0: [119 169 141 145  88 106 129 155 128  97 142 130 123 122 154 152 124 123
  79 112 111 121 143 130  92 138]
1: [125 166 127 176 144 116 103 149 136  54 140 146 156 136 102 134 104  73
 143 129  97 148 120 112  92 115]
2: [123  71 127  95 150 194 159 104 128 109  97 113 149 134 135 132 115 178
 163 110 163 118 146 106  96 126]
3: [129 100 128 106 103 120 125 134 160 206 118 129 101 110 156 100 191 144
  79 143 132 132 111  94 179 161]
4: [128 130 144 107 107 178 160 121 134  96 111 113 126 133 148 140 121 182
 123  92 142 110 139 108  71 149]
5: [153 105 130  93 122 122 123 128 143 204 117 112  92 104 138 100 181 172
 130 131 153 120 101 106 191 144]
6: [155 126 123 101 118 120 134 131 145 167 125 104  85 111 115 110 186 163
 136 113 162 119  98 122 169 155]
7: [102 132 110 163 141  91 129 100  91 171 159 130 105 170  94 130 105  54
 107 153 102 151 131 185 172 133]
8: [156 153 142 113 103  51  79 154 116 187 146 159  69 105 149 124 149 153
 116 166 133 119  98 147 191  96]
9: [149 168 128 145 120  84  90 155 156 146 137 127 108 107 112 105 169 111
 115 142 115 142  84 109 177 150]
10: [148 109 146  87 117 131 112 136 133 227 104 119 101  99 169 100 163 169
 112 162 142 117 118  70 164 147]
11: [130 113 140 101 103 146 127 139 160 187 106 117 109 105 167 108 174 172
  92 132 128 130 110  66 151 165]
12: [131 163 155 129 104 129 110 155 111  80 127 128 109 129 150 157 104 177
 118 152 123 107 141 109  58 108]
13: [117 131 120 155 146 162 153 121 130  43 128 133 168 152 108 141  94  90
 146  94 118 142 144 120  70 126]
14: [141 149 143 110 120  98  69 154 152 197 116 134 108  90 149 102 160 159
 118 174 124 129  92  89 174 142]
15: [137 119 119 128  93  77 122 142 151 192 142 146  96 121 150 103 189 109
  69 147 120 141 103 121 193 144]
16: [148 129 146  92 117  95  76 148 131 219 122 141  86  97 161 106 158 171
 114 173 134 124  97  97 194 128]
17: [120 141 116 154 119 142 160 122 154  72 143 121 157 135 104 131 145  90
 109  76 113 139 135 123 102 161]
18: [134  96 101 115 117 120 171 104 148 175 138 112 113 127 124 108 186 127
 105  93 149 128 117 155 183 151]
19: [125 157 156 120  95 122  97 143 126 170 120 123 133  99 159 133 123 159
  96 150 112  95 158 108 114 141]
20: [117 118 130 132 141 184 153 118 134  52 116 111 156 142 117 145 107 143
 155  95 138 123 144  96  65 136]
21: [138 121 122 111 111 145 176 115 135  93 127 102 113 123 130 149 138 165
 127  97 165 106 138 147  99 146]
22: [124 147 129 156 112  57  86 135 103 199 158 150 123 124 117 120 115  86
  82 175  99 133 128 187 195 118]
23: [104 119 136 137 129 158 124 124 126  94 118 130 188 125 136 150  77 137
 119 137 102 117 173 137  67 124]
24: [149  88 137  75 113 124 123 121 111 218 118 129  92 108 166 121 154 195
 126 149 160 104 126 127 166 116]
25: [115 137 106 142 141 118 159  96  96 133 148 117 132 150  96 145  90  88
 135 115 120 129 154 216 138 116]
26: [122 132 137 110 113 122 160 118  81 106 145 133 105 141 144 164  93 147
 141 120 148  98 164 182  91  88]
27: [144 166 109 157 138  92 120 138 145  87 144 113 116 125  82 121 151  94
 151 118 133 136  97 156 157 139]
28: [147 159 150 117 126 100  73 154 117 123 128 108  94 106 129 135 135 196
 163 179 152 102 110 117 120  92]
29: [128 137 128 131 118  95 156 118  70 104 159 141 103 156 126 158  87 115
 141 117 133 110 160 203 119  75]
30: [137 131 157  96 114 121  65 149 121 212 106 135 120  92 176 114 130 187
 115 197 123 114 123  93 147 118]
31: [133  78 134  80 120 167 145 116 142 177 100 112 133 109 155 119 150 195
 118 131 157 113 132 103 137 143]
32: [134 117 119 104 113 175 183 110 142 117 130 109 121 124 127 130 144 149
 130  67 152 112 143 135 105 152]
33: [123 171 126 175 127  97 107 150 144  76 148 150 157 133 102 132 114  69
 111 127  87 150 119 121 119 127]
34: [ 73 130 117 172 150 113 119  97 101 173 152 125 100 179 105 123  96  62
 103 170 111 148 127 155 162 134]
35: [111 159 134 167 124 122 127 140 117  53 138 150 155 147 120 151  90  95
 117 126  93 136 149 128  74 109]
36: [107 140 104 163 150 119 152 113 109  86 147 137 135 168  94 140  95  48
 135 109 110 156 134 169 125 125]
37: [129 132 150 104 109  97  71 154 138 226 117 139 122  89 165 107 137 159
 101 190 118 124 111 100 177 136]
38: [126 136 101 120 156 134 193 114 115  67 138 144 114 159 123 146 110  78
 188  57 143 140 121 164 113  94]
39: [134 102 133  98 110 138 134 131 160 193 112 113 105 108 160 102 186 159
  92 135 142 128 109  79 163 164]
40: [108  69 132 105 157 199 134 107 126 105  93 122 178 135 140 139  95 177
 156 138 143 124 148  97  78 115]
41: [136  92 141  85 114 159 138 121 135 197 108 117 110 107 164 105 165 187
 113 125 151 119 125  76 146 156]
42: [118 147 139 153 132 162 128 140 134  37 116 120 150 142 124 148  97 124
 138 116 118 128 141 102  58 126]
43: [143 129 115 133 102 117 146 131 160 145 139 107 104 124 117 108 188 118
  99 100 132 126 111 128 164 173]
44: [126  71 123  88 132 162 169 101 117 157 113 103 139 118 135 135 133 174
 141 109 161 107 146 170 137 125]
45: [120 162 128 159 104  83  97 153 152 145 145 154 150 107 129 114 143  82
  79 147  89 141 112 130 160 152]
46: [121  98 115 118 145 177 178 101 118  87 123 119 147 139 120 144 107 127
 170  78 152 116 155 154  93 116]
47: [128 130 140 110  94 161 137 133 162 142 117 122 116 114 157 114 167 172
  86 115 125 121 116  77 125 177]
48: [119 132 117 141 149 150 171 121 117  42 135 138 140 152 118 150  92  95
 167  80 128 133 146 142  71 106]
49: [116 155 128 172 131 123 121 143 123  58 143 154 163 147 113 144  90  66
 120 125  90 145 142 124  87 111]
50: [141 147 148 124 110  64  52 150 113 210 142 144 105  96 140 122 121 149
 112 205 117 117 121 153 176 100]
51: [122 154 158 125 123 150  79 154 140 105  94 111 133 118 151 142 107 188
 139 175 116 120 125  66  64 130]
52: [126 162 124 175 141 117 109 146 126  57 143 149 159 141 100 140  95  73
 135 127  93 145 129 129  93 109]
53: [128 111 107 118 147 156 189 107 109  76 132 128 127 151 121 152 105 109
 175  66 148 121 144 171 101 104]
54: [120 149 110 166 143 124 151 127 132  54 143 148 150 153 100 139 105  55
 138  96 105 152 132 140  96 122]
55: [131 172 156 129  93 101  79 166 140 149 123 144 111 100 153 123 133 167
  91 164 109 126 104 106 127 141]
56: [135 112 161  89 106 113  83 141  94 207 119 139  98 103 182 129 118 190
 117 199 134 103 148 119 145  92]
57: [142 132 113 137  95 109 175 131 154 108 149 129  97 130 134 124 179 107
  91  83 127 123 117 150 144 152]
58: [125 132 136 134 134 149 142 130  97  46 130 135 137 152 128 159  79 136
 159 120 130 120 157 136  54  88]
59: [120 116 121 123 148 177 172 114 117  54 124 121 148 147 121 147 101 124
 174  84 145 123 146 136  68 107]
60: [128 113 148  99 132 148  88 145 146 221  88 115 139  90 165 100 140 156
 116 177 122 130 117  65 155 155]
61: [131 134 150 131 127 136 110 137 108  64 123 114 116 139 139 156  89 177
 163 147 145 108 152 118  59  83]
62: [100  79 140 100 155 199 123 113 129 118  84 125 174 129 155 135  94 191
 148 153 138 128 137  79  81 129]
63: [131  97 114 110 120 156 172 103 147 142 123 108 139 118 122 119 169 144
 101  87 140 119 138 146 141 170]
64: [132 129 104 143 142  95 124 100 116 178 148 103 130 130  72 116 135  95
 135 128 124 142 115 198 202 154]
65: [111 106 154  90 113 152 101 139 125 195  97 130 140  96 177 126 116 197
 104 176 127 115 138 101 116 140]
66: [137 179 133 162 121  80  66 159 149 127 143 146 155 106 108 124 125 104
 116 151  93 134 101 129 147 126]
67: [133 103 115 115 148 178 189 104 120  76 126 115 138 144 113 136 117 127
 178  63 158 123 141 133  97 120]
68: [144 162 162 117 108  92  56 166 109 143 129 136  91 109 163 139 116 190
 121 187 122 111 117 116 121  95]
69: [124  82 145  81 137 175 110 125 136 195  83 120 141 107 169 110 140 194
 132 163 144 125 124  59 132 139]
70: [112 144 112 168 150 122 147 120 114  70 145 143 151 163  95 139  97  50
 136 106 103 153 133 154 107 120]
71: [147 141  98 132 138  87 148 115 130 132 150 105 107 134  86 126 159 104
 154  97 144 132  94 185 188 136]
72: [129 136 151 125 112 110 119 139  74  98 144 149 102 145 152 162  75 154
 133 161 128 106 167 151  80  61]
73: [132  85 131 102 148 197 143 109 139 105  96 103 145 132 125 124 130 184
 160 119 160 120 137  71  92 142]
74: [119 123 118 144 154 172 163 114 128  47 122 129 162 150 105 141 102 107
 160  82 128 136 143 120  71 120]
75: [132  87 140  79 119 157 163 111 107 164 117 118 102 118 159 135 138 195
 134 123 161  96 148 134 118 118]

[152 116 146  86 129 150 122 125 113 131 113 106  93 118 136 132 138 219
 173 130 167 103 127 113 112 103] : 75 28 31
[137 132 115 148  98 126 157 131 173 101 148 130 124 132 116 118 171 109
  88  83 121 135 116 120 123 162] : 57 17 43
[120 141 122 168 124 145 144 129 151  70 134 130 171 140 108 130 123  71
 108  99 100 144 141 112  87 153] : 17 54 13
[129 172 159 146 106  98  73 164 131  95 126 135 130 115 137 148 102 151
 114 162 106 121 130 121  86 119] : 12 55 0
[146 113 112 102 127  79 133 104  99 224 151 118  84 125 112 120 142 124
 130 132 148 125 124 216 214 118] : 64 71 18
[125 159 130 165 109  68  94 143 105 141 166 162 128 124 119 135 103  81
  88 156  93 126 137 180 157 117] : 22 45 66
[132 142 113 143  85 105 160 139 153  95 152 137 110 135 137 128 167 107
  85  90 129 126 120 136 129 156] : 57 43 0
[139 159 148 123 112 107  66 159 157 183 118 133 132  91 148 105 147 144
 103 168 103 133  96  89 164 151] : 14 37 55
[109 127 103 153 142  93 148  93  93 160 155 131  96 174  92 126 117  59
 119 130 118 159 121 195 182 133] : 7 34 64
[104  68 135  95 162 199 112 113 141 139  77 124 182 125 152 129 105 184
 149 158 139 132 131  78  93 127] : 62 40 73
[139 163 150 130 111  78  44 155 123 180 139 150 138  93 138 123 123 152
 109 183  97 121 112 148 162 107] : 50 55 37
[140 101 141  91 116 126 108 137 146 232 112 130 104 100 171  94 173 156
 104 153 133 129 109  73 173 154] : 10 3 39
[134 129 152 112 125 158 128 132 107  78 111 115 116 133 149 155 101 187
 161 137 147 102 149 107  56  99] : 61 12 58
[117 135 121 152 143  78  74 114 115 223 140 115 116 130  97 104 130  92
 101 190 110 140 118 171 215 143] : 22 64 7
[128 167 123 176 134 107 101 148 147  76 145 152 164 127 101 129 109  70
 119 128  86 146 120 129 113 128] : 33 1 52
[137 109 150  82 117 144 113 134 139 209  99 125  95 105 172 105 162 185
 119 155 144 126 110  52 154 148] : 10 41 11
[120 122 115 158 116 150 163 120 157  87 136 120 156 134 107 125 151  92
  95  83 111 141 134 121 113 166] : 17 57 63
[140 174 133 159 152 107  72 164 149  66 123 114 111 130 109 121 137 114
 173 168 124 146  96  73 101 105] : 1 52 66
[120 123 118 139 137  90  94 116 117 247 136 113 115 125 114  93 147  86
  96 187 113 143 114 153 217 154] : 22 64 15
[120  97 121 101 122 167 169 102 138 137 114 104 143 113 142 128 137 165
 129  97 156 104 154 152 129 139] : 44 32 63
[138 113 152  82 117 144 107 138 139 215 105 127  93 106 175 102 160 184
 116 152 136 124 108  60 153 144] : 10 41 11
[118  83 147  82 133 183 129 115 118 146  93 121 139 120 168 133 113 211
 143 152 151 111 141  89  99 121] : 62 69 31
[126 173 142 158 122  92  68 163 148 122 135 142 169 100 122 127 111 105
 110 157  85 132 111 130 138 132] : 66 45 33
[123 118 114 126 151 172 179 111 118  51 124 129 146 153 120 146 101 117
 172  71 141 129 142 137  80 110] : 59 74 48
[135  94 107  89 136 141 186  94 114 157 131 110  94 136 118 125 147 147
 158  84 169 115 133 183 163 129] : 44 18 63
[151 174 133 144 129 123  82 155 170 101 119 111 121 110 112 113 163 128
 132 140 118 135  93  76 130 156] : 9 66 55
[127 133 115 117 140 137 179 121  99  60 140 135 116 153 131 162 100 110
 173  75 149 119 142 173  89  85] : 53 38 48
[121 143 110 158 147 137 161 124 126  44 139 142 152 153 106 141 102  66
 153  90 115 146 133 142  90 119] : 54 70 13
[125 143 133 134 128 123 151 129  92  57 145 146 112 154 137 162  81 122
 155 112 132 117 160 158  71  67] : 58 26 48
[124 147 109 159 151 101 108 108 119 170 137  90 126 137  64 112 122  85
 135 156 120 149 121 177 183 150] : 64 7 34
[135 148 109 160 132  97 114 131 158 122 142 117 148 126  91 110 157  77
 105 119 120 141 102 156 169 159] : 27 45 9
[140 161 135 141 117 144 127 144 160  73 115 102 127 124 115 122 160 138
 132 102 135 130 108  81  92 169] : 17 42 4
[114 107 105 136 144 106 128  95 113 236 133 105 111 143  98  99 151  87
  99 166 121 149 123 160 209 157] : 64 7 34
[147 166 130 144  95  88 123 157 157 129 138 135 107 116 133 114 176 115
  82 126 114 137 101  97 142 156] : 9 43 45
[147 126 143  97 101  89 100 147 136 222 131 144  78 104 168 107 173 155
  92 153 127 129 100  99 186 139] : 16 3 14
[127 126 135 121 132 102  73 142 136 243 115 125 141  89 148  88 147 114
 108 186 113 133 114 116 204 140] : 37 14 16
[112 117 104 157 131  84 140 101 113 188 153 122  99 158 101 115 136  65
  94 147 111 152 123 191 196 143] : 7 64 34
[ 99 141 117 169 129  98 108 128 143 187 147 127 141 132 112 105 131  45
  79 160  90 146 128 148 169 153] : 45 34 7
[138 166 122 156 125  54  85 136 112 155 162 144 121 127  90 125 116  94
 116 152 102 133 111 197 189 123] : 22 64 66
